In the data rows, the value 128 means zero.
Some points:
[121 114 148 120 143  93 122 122 159  72 109 137 119 140 139 157 127 131
 135 140 140 142 152  76 139 111 120 115 108 126 149 179 130 134 119  90
 147 118 120 128 141 140 119 131 142 129 125 117  92 105   4 130 119 127
 153 113 113 119 120 120 130 118 117  89]
[132 123 133 137 105 124 104 168 120  89 108 138 113 143  80 128 100 132
 135 104 126 127 137 145 132 164 140 125 144 140 143 125 119 151 127 129
 136 106 134 128 149 121 138 122 147 168 114 108 175 154 144 118 114 180
  89  77 137  59 125 119  85 115 140 122]
[116 126 104 132 130 136 118 130 125 147 122 142 125 169 140 116 125 139
 124 112 147 150 119 103 159 106 153 145 132 127 137  75 109  98 115 114
  83 115 162 116 146  85 132 113  96 131 133 100 143 118  87 103 110 177
 131 135 118 104 107 119 134 143 117 130]
[117 138 131 116 114  86 158 122 109 113 128 124 128 155 142 133 117 126
 173  84 104 160 126 130 168 123 135 128 109 130 152 158 123 119 142 121
 126 108  97 152 175 135 132 105 141  98 157 115 138 107 104 170 149 148
 116 135 144  96 124 134 124 144 155 136]
[130 130 153 135 179 125  89 119 191 164 127 142 136 199 130  98 134 116
 123  93 151  89 140 112 105 107 140 134 153 133 106  78 143  95  97 144
 113 146 164 103 180 129 124 117 124 131 122 134 114 122  55 121 124 102
  90 125 108 127 125 121 149 151  97 115]
[162 134 106 131 107 161 101 136 115 121 137 119 147  66 152 112 142 131
 136 128  99 144 128 166  99  90 150 103 156 123 143 145 118 113 140 108
 107 117 142 131 101 122 122 120 115 124  91 130 148 143 167 127 125 124
 172 174 128 195 128 131 142 153 153 141]
[145  79 155 125  74 129 123 152  85  94 128 117 113 129 124  99  87 131
 133 129 121 118 126 161 133 129  93 145 101 161 134 107 160 110 133  91
 162  80 132 113 124 129 112 117 180 139 134 115 180 148 176 116  93 143
  78 132 111  74 123 140 131 172 129 124]
[168 140 151 120 165 159 103 120 134  65 180 130 112 158 117 150 124 118
 120 163 114 133 119 160 126 153 139 101 156 113 129  82 103 115 158 120
  73 139 171 115 128 144 132 161 141 109 122 128 146 131 122 135  81  94
 112  98 128 121 147 107  95 116 144 122]
[ 92 117 150 126  95 120 125 156 102 174 124 125 114 136 117 129 154 115
 119 116 128 121 150 111 143  84 134 140 102 145 116 152 137 127 159 164
 151 116 125 132 148 147 127 159 121 110 121 135 121 140 142 148 161 148
 103 104 118  98 109 134  94 132  82 134]
[129 139 120 123 103 143 140 134  88 160 109 118  96 149 130  99 106 117
 110  95 127 110 123 117 117 105 113 100 144 116 117 152 125 116 116 141
 128 121 136  61 142 129 142 139  93 161 117 142 130 114 147 129 125 136
 111 145 152 120 124 134 173 130 123 104]
[149 110 110 147 191 138 124  73 171 155 132 156 140 124 131 120 128 127
 118 124 138 151 115 150  42  86 171 132 112 105 130 134 132 165 148 132
 118 147 136 113  84 129 126 118  90 131 155 136  91 109 105  83 165  75
  64 192 137 179 138 118 106 108  83 196]
[114 111 170 101  60 149 141 178  80 164 124 114 110 119 103 107 161 118
 133 147  81 129 126 141 121 134  56 129 130 149 121  84 106 114 129 111
 147 108 147 113 143 107 129 140 152 170 109 122 180 143 163 136 139 122
 112 142 107 109 142 145 157 142  97 113]
[137 145 122  84 136  90 101 140 129 105 110 146 118 106 137 123 136 149
 108 137 123 114 129  98 150 124  83 122 100 111 111 157 166 123 127 114
 164 127  94 136 142 143 124 161 144 147 130 129 124  95 108 168 111 158
 165 135 122 139 151 133 136 128 132 123]
[ 88 140  97 166 174 188 162 115 159 109 116 134 158 140 141 131 119 138
 162 113 155  96 153 141 124 109 111 113 119 133 113 150 151 105 131 183
 118 170 123 120 104 145  98 147 133 128 104 151 127 120  72 100 121 130
 170 130 132 176 145 136 143 133 135 123]
[112 136 150 140 151 132  97 145 179 198 168 103  88 147 120  96 116 123
 119 131  94  82 152  96 143 124 144 132  91 165 117 118 146  80 129 138
 111 156 130 122 116 136 139 115 140  96 128 164 109 102  87 142 133 146
 120 138  88 122 143 136 168 105  93 126]
[154 158 106 174 172 119 143 157 166 130 162 113 170 156 125 179 118 126
 135 183 108 159  63 109 126 140 155 108 110 136 120  91 146 119 142 167
 122 111 131 174 100 136 118 105  89 106 134 111  62 153  98 129 162 115
 103 164 128 120 149 146 121 109 100 164]
[134 140 142 114 114  90 156 126 121 101 107  87 121  78 138 102 108 120
 130 137 123 147 161 117 165 114 133 139 120 112  88 162 160 141 102 108
 158 121 135 116 131 144 130 132 145 114 139 132 183  95 135 184 123  96
 178  96 129 143 131 105 129 124 152 125]
[139 117 152 108 106 135 104 180  94 180 160 113 102 165 110 143  87 139
 129 151 154 109 147 166 152 110 120 136 139 151 110  82 148 104  89 121
 104 155 129 126 173 157 143 148 143 119 111 128 158 139 173 180 147 139
 110 149 108  75 157 111 145 110 117 145]
[ 97 105 150 109  85  97 136 133 110  69 109 141 151 106 100 156 173 113
 141 148 149 182 110 132 138 145 138 140 115 118 127 143 130 140 122 116
 154 123 116 111 135 125 145 120 143 122 140 131 172  56 168 112 116  79
 134  64 107 163 114 161 120 124 148 100]
[110 115 124 110  94 102 130 154 118 151 153  91 130 158 140 108 109  81
 123  86 123 157 139 129 125 113 122 120 108 119 143 128 153 127 121 123
 163 140 138 131 137 141 134 127 137 135 118 110  98 157 154 119 145 118
 106 124 121 102 132 142 131 131 124 116]
[139 113 109 129 133 126 170 118 132  93  85 118 162  61 126 197 189 135
 135 136 100 152 136 135 127 138 155 140 135 108 158 120 104 180 116 130
 131 107  68 193  69 132 110 107 122 100 157  80 135 155 148 117 124 135
 168 120 175 146  94 103  68  99 125 114]
[142 124  99 132 135 187 120  93 175 135 143 153 134 113 113 137 161 121
 146 135 147 140 132 166  96 103 170 144 175  99 146 102  79 129 138 119
 133 143 132 109  95 152 106 139 139 113 129 137 140 141 121 112 165 106
 143 128 121 160 124 143 138 133  88 165]
[130 136 104 138 161 141 158  73 131 103 131 147 178 144 119 131 124 142
 135 128 151 104 123 134 174 151 172 109 162 124 153 163 138 117 153 199
 140 138 133 143  97 102 132 139  97 117 102 226 100 136 130  96 121 123
 144 123 136 123 112  98 145 126 161 136]
[123 143 104 130  99 124  81 117  72 152 133 142 123 142 145 112 101 139
  96 132 139  73 144 157 151 145 138 122 112 145  92 153 119 136  98 141
 138 125 119 109 155 123 102 169 147 160 115 133 104 132 159 133 100 155
 101 115 107  98 146 156 132 137 157 103]
[132 132  93 130 125 131 130 112 108 181 123 123 142 104 141 123 174 141
 133 101 138 138 105 104 109 150  80 142 121 119 157 172 105 141 135 106
 113 139 108 138 130 145 125  95 126 151 143  78 145 118 170 136 152 125
 139 146 166 141 132 100 121 115 126 145]
[133 153 114 189  74 141 151 117  55  78 135 159 147  62 147 145 167 117
 129 147 135 146 102 188 111 141 157 113 149 122 145 115 102 134 174 140
  81 153 178 136  85  77 119 114  70 102 146 124 111 126 255  89 130 123
 172 129 136 184 114  99 128 100 151 140]
[147 118 165  97 160 120  92 144 125  95 130 119  88 125 128 112 115 114
 100 163 109 138 156 101 159 157  84 123  89 116  89 195 144 131 126 123
 161 101 152 131 119 158 134 160 115 136 137 125  81 101 114 147 129 144
 156 113 114 132 107 159 128 123 144 105]
[118 153 100 114 148 139 131  86 153 178  82 161 137 138 142  85 100 115
 124 150 127  79 133 137  82 107 130 113 141 126 122 114 152 144 142 129
  97 132 111 113 155  88 123 116 119 122 124 125 102 153 136  83 148 125
  81 164 155 119 121 102 157 123 155 123]
[120 117 140 131 149 104 164 157 169  88 139  92 122 162  96 157 146 141
 142 114 128 148 146  71  83 180 138 163 136 140 107  98 113 165 136 105
 135 106 134 157 130  98 163 131 146 106 127 125 124 154  95 121 100 103
 117  79 122  96 148 143 130 124 169 103]
[114 103 119 112 146  91 139 100 163 155 147 153 145  87 133 107 124 154
 122 152 142 141 108  68 192 126  95 146 177 113 138 136 100 107 131  96
 135 126 104 119 116 117 164 115 164 147 128 148 110 127  70 170 132 142
 187 127 141 184 125 173 102 156 120 133]
[125 158 148 148 140 148 156  91 128 149 105 111 100  86 159 176  97 159
  99  91 147  92  67 146  79 203 101 149 123 143 156  99 108 187  74 144
 118 177  67 181 116 132 124  88 107 146 158 128 127 173 154 114 106 127
 143 150 160 145 109  99 106 143 135 154]
These points spread out most along one direction. Where along it does each point below lie, from 0 to 99? 50 is the average, and the first point above lies past it. One standard deviation of the points above along it is 16.
[134 140 142 114 114  90 156 126 121 101 107  87 121  78 138 102 108 120
 130 137 123 147 161 117 165 114 133 139 120 112  88 162 160 141 102 108
 158 121 135 116 131 144 130 132 145 114 139 132 183  95 135 184 123  96
 178  96 129 143 131 105 129 124 152 125] 59
[116 126 104 132 130 136 118 130 125 147 122 142 125 169 140 116 125 139
 124 112 147 150 119 103 159 106 153 145 132 127 137  75 109  98 115 114
  83 115 162 116 146  85 132 113  96 131 133 100 143 118  87 103 110 177
 131 135 118 104 107 119 134 143 117 130] 54
[125 158 148 148 140 148 156  91 128 149 105 111 100  86 159 176  97 159
  99  91 147  92  67 146  79 203 101 149 123 143 156  99 108 187  74 144
 118 177  67 181 116 132 124  88 107 146 158 128 127 173 154 114 106 127
 143 150 160 145 109  99 106 143 135 154] 28
[145  79 155 125  74 129 123 152  85  94 128 117 113 129 124  99  87 131
 133 129 121 118 126 161 133 129  93 145 101 161 134 107 160 110 133  91
 162  80 132 113 124 129 112 117 180 139 134 115 180 148 176 116  93 143
  78 132 111  74 123 140 131 172 129 124] 71
[ 97 105 150 109  85  97 136 133 110  69 109 141 151 106 100 156 173 113
 141 148 149 182 110 132 138 145 138 140 115 118 127 143 130 140 122 116
 154 123 116 111 135 125 145 120 143 122 140 131 172  56 168 112 116  79
 134  64 107 163 114 161 120 124 148 100] 50
[132 132  93 130 125 131 130 112 108 181 123 123 142 104 141 123 174 141
 133 101 138 138 105 104 109 150  80 142 121 119 157 172 105 141 135 106
 113 139 108 138 130 145 125  95 126 151 143  78 145 118 170 136 152 125
 139 146 166 141 132 100 121 115 126 145] 40
[114 111 170 101  60 149 141 178  80 164 124 114 110 119 103 107 161 118
 133 147  81 129 126 141 121 134  56 129 130 149 121  84 106 114 129 111
 147 108 147 113 143 107 129 140 152 170 109 122 180 143 163 136 139 122
 112 142 107 109 142 145 157 142  97 113] 69
[114 103 119 112 146  91 139 100 163 155 147 153 145  87 133 107 124 154
 122 152 142 141 108  68 192 126  95 146 177 113 138 136 100 107 131  96
 135 126 104 119 116 117 164 115 164 147 128 148 110 127  70 170 132 142
 187 127 141 184 125 173 102 156 120 133] 50
[130 130 153 135 179 125  89 119 191 164 127 142 136 199 130  98 134 116
 123  93 151  89 140 112 105 107 140 134 153 133 106  78 143  95  97 144
 113 146 164 103 180 129 124 117 124 131 122 134 114 122  55 121 124 102
  90 125 108 127 125 121 149 151  97 115] 61
[121 114 148 120 143  93 122 122 159  72 109 137 119 140 139 157 127 131
 135 140 140 142 152  76 139 111 120 115 108 126 149 179 130 134 119  90
 147 118 120 128 141 140 119 131 142 129 125 117  92 105   4 130 119 127
 153 113 113 119 120 120 130 118 117  89] 60
[132 123 133 137 105 124 104 168 120  89 108 138 113 143  80 128 100 132
 135 104 126 127 137 145 132 164 140 125 144 140 143 125 119 151 127 129
 136 106 134 128 149 121 138 122 147 168 114 108 175 154 144 118 114 180
  89  77 137  59 125 119  85 115 140 122] 63
